In the data rows, the value 500 means zero.
In the table below, every row is followed by its label. The labels come from one hidden rule.
564 394 687 457 264 402 662 366 352 4
399 443 571 310 486 396 620 524 499 5
276 633 262 661 675 813 394 655 349 2
351 444 396 631 557 687 406 593 380 5
651 336 442 342 212 519 647 265 213 1
435 717 584 474 693 371 703 678 712 2
304 714 319 467 803 714 524 796 622 2
551 616 298 555 550 597 504 638 617 3
581 511 513 462 488 419 556 401 494 1
767 353 627 769 501 522 340 384 699 1
484 549 505 760 525 594 303 405 248 2
288 384 502 466 399 635 348 564 417 5
652 766 274 600 443 618 761 414 286 3
421 507 692 428 636 335 463 637 660 5
513 752 404 632 641 541 620 628 629 3
517 482 461 670 523 686 333 426 434 1
471 466 639 429 538 457 330 641 720 5
436 755 325 540 548 710 646 616 571 2
447 787 296 617 648 620 775 601 615 2
481 398 697 593 414 499 227 388 460 5
359 416 642 268 619 394 730 699 669 5
534 355 401 378 499 583 395 370 381 1
518 646 469 434 403 361 766 390 424 3
593 297 739 431 258 468 591 387 396 4
293 643 425 480 569 510 544 700 628 2
513 632 316 462 430 589 433 448 371 3
573 483 452 432 631 633 548 560 480 1
593 359 565 701 441 633 365 297 392 1
533 453 531 436 624 534 223 644 701 4
402 632 578 499 703 576 620 740 712 2
430 383 658 290 552 320 480 639 693 5
457 594 412 395 445 477 664 517 461 2
498 366 741 444 308 276 428 376 378 4
437 525 438 408 835 671 494 695 738 2
638 402 628 461 255 397 503 319 473 1
457 447 520 500 489 486 446 415 414 5
288 541 595 505 677 366 300 574 582 5
440 632 380 603 389 609 557 546 464 2
396 614 685 397 660 245 424 569 732 5
583 416 638 627 560 606 361 687 817 4
311 364 714 311 365 502 461 537 420 5
567 422 676 233 386  51 657 417 565 4
586 659 526 474 562 354 553 586 660 3
514 796 523 519 493 338 704 308 373 2
587 311 683 609 442 435 283 499 408 4
510 685 392 468 762 500 486 672 572 3
334 416 517 537 553 501 495 410 385 5
392 400 639 332 580 391 456 638 606 5
345 689 309 472 789 512 480 736 734 2
415 354 705 329 575 463 444 592 513 5
499 649 429 644 825 624 377 814 776 3
326 467 406 590 541 594 492 430 341 5
357 513 483 534 669 374 425 524 333 5
428 493 422 387 420 521 594 555 386 2
594 325 398 595 445 779 480 449 484 1
574 366 553 632 249 612 550 402 410 4
598 367 750 667 371 336 417 521 726 4
528 617 551 518 774 367 598 561 657 2
529 576 469 561 467 548 570 555 441 3
451 365 636 497 465 342 524 415 381 5
600 688 449 611 368 544 586 348 376 3
539 762 300 453 418 604 693 344 320 3
490 547 686 416 500 321 434 531 605 5
491 580 444 581 732 673 513 662 706 3
279 660 306 472 779 628 385 626 330 2
642 548 516 521 600 523 560 550 753 1
466 489 338 390 545 637 546 605 487 3
686 687 339 508 242 726 851 363 332 3
530 295 434 457 335 578 463 431 480 1
407 282 705 413 614 463 369 718 656 5
665 543 457 486 305 533 514 232 275 1
380 373 450 465 331 567 637 466 323 5
498 519 109 565 581 776 386 776 544 3
483 605 382 446 356 622 700 638 605 3
662 391 459 750 417 577 430 340 372 1
431 423 496 440 594 581 413 523 478 5
529 253 738 443 449 445 418 381 545 4
742 337 407 761 305 593 305 344 437 1
584 394 338 770 583 850 377 403 412 1
329 453 398 554 617 549 477 495 327 5
465 502 566 412 647 457 477 531 351 5
422 631 457 496 697 487 518 701 642 2
377 715 489 514 660 467 499 670 689 2
533 310 762 387 241 343 502 291 392 4
535 547 611 569 748 372 453 468 573 5
516 304 628 413 323 338 609 370 505 4
525 637 528 461 388 266 599 361 431 2
515 778 420 500 459 416 807 553 393 2
551 298 591 409 283 543 590 383 420 4
557 265 578 403 584 324 485 682 766 4
627 317 725 518 357 415 451 376 420 4
555 769 580 487 449 432 538 560 587 2
516 495 390 511 337 472 621 437 448 1
607 523 398 844 617 599 326 579 729 1
569 663 406 430 438 494 658 351 400 3
358 710 387 513 423 388 784 514 484 2
530 747 388 660 378 591 622 434 465 3
724 319 798 629 252 353 331 203 310 4
617 825 362 583 624 475 807 448 578 3
462 476 546 462 754 521 291 624 517 5
474 768 424 527 715 384 580 616 679 2
465 553 524 530 695 521 382 797 862 2
345 315 540 455 464 641 353 638 384 5
629 449 512 609 644 620 465 610 657 1
347 377 517 406 445 504 380 460 389 5
682 605 496 550 729 501 477 667 921 1
543 401 589 417 275 500 339 283 379 4
571 596 290 627 400 605 625 549 456 3
424 207 336 479 502 544 359 638 454 1
423 694 492 429 702 182 533 576 564 2
534 207 543 472 348 466 531 439 495 4
337 385 811 274 531 236 359 581 692 5
256 250 432 349 694 428 331 602 491 5
582 620 396 615 373 573 746 429 499 3
434 475 565 549 413 526 343 391 398 5
499 291 509 652 495 502 317 385 373 4
550 529 429 690 442 705 395 473 315 1
573 611 207 634 581 738 702 560 473 3
301 516 474 375 527 553 465 585 287 5
617 387 615 551 453 587 401 569 583 4
443 499 357 586 645 738 392 572 336 3
545 399 522 463 241 361 568 309 367 1
904 507 937 766 533 261 537 288 601 1
626 617 462 434 495 329 679 418 371 3
402 806 408 311 744 383 564 671 626 2
588 784 429 416 424 403 726 286 390 3
278 784 377 301 623 388 537 771 628 2
687 307 388 540 579 835 457 459 405 1
311 697 529 449 772 365 552 822 689 2
657 654 447 532 350 517 604 435 471 3
697 510 638 803 380 410 358 373 775 1
416 289 465 580 335 642 328 439 397 4
506 573 691 235 573 442 637 483 439 5
232 408 398 409 365 510 204 393 251 5
464 451 636 275 721 315 453 540 632 5
487 684 374 551 700 450 521 705 686 3
661 354 687 409 297 392 441 280 398 4
509 579 280 437 323 604 620 373 438 3
503 502 569 441 264 397 624 287 218 5
588 483 853 684 490 250 201 447 707 5
486 367 298 505 394 475 658 529 441 1
734 302 803 497 276 470 625 227 368 4
382 528 473 617 625 540 469 859 782 2
636 457 624 478 282 268 465 169 361 1
Which label does each new row get?
749 434 496 719 189 525 361 184 398 -> 1
464 656 322 478 518 690 635 637 451 -> 3
515 596 442 473 564 586 792 423 378 -> 3
537 821 130 641 477 633 714 432 372 -> 3
342 640 367 596 738 448 356 814 760 -> 2
459 353 483 377 365 414 528 385 385 -> 4
366 524 329 616 654 585 384 665 620 -> 2
328 253 533 141 682 406 375 688 594 -> 5
593 232 551 692 439 509 528 324 626 -> 4
566 650 475 513 652 522 496 787 865 -> 3
479 496 345 581 614 759 351 513 381 -> 3
494 790 197 681 455 361 752 349 350 -> 3
443 460 594 237 348 312 777 361 237 -> 5
656 647 349 572 358 597 741 427 435 -> 3
483 776 307 516 611 722 529 769 669 -> 3
490 354 449 612 559 515 271 615 587 -> 1
304 247 619 148 503 245 510 526 514 -> 5
406 695 254 317 815 794 460 833 784 -> 3
502 381 498 585 674 413 553 595 737 -> 4
451 741 413 512 413 291 566 462 479 -> 2
631 438 530 478 570 500 348 430 416 -> 1
307 413 595 475 413 292 260 358 368 -> 5
664 508 261 585 274 681 684 367 348 -> 1
625 397 582 616 326 553 413 349 449 -> 1
527 430 663 380 337 514 654 284 303 -> 4
542 415 592 471 385 461 392 364 464 -> 4
695 523 873 482 608 327 530 492 692 -> 4
571 559 294 528 555 805 589 561 633 -> 3
461 651 649 492 721 535 587 592 646 -> 2
394 609 431 558 555 467 240 404 295 -> 2
415 291 806 266 555 314 438 595 657 -> 5
487 502 326 536 486 594 205 437 509 -> 3
458 374 517 478 539 461 443 475 497 -> 4
560 365 707 507 330 457 461 462 488 -> 4
528 512 518 433 480 508 527 344 281 -> 1
530 381 506 686 530 541 493 631 657 -> 4
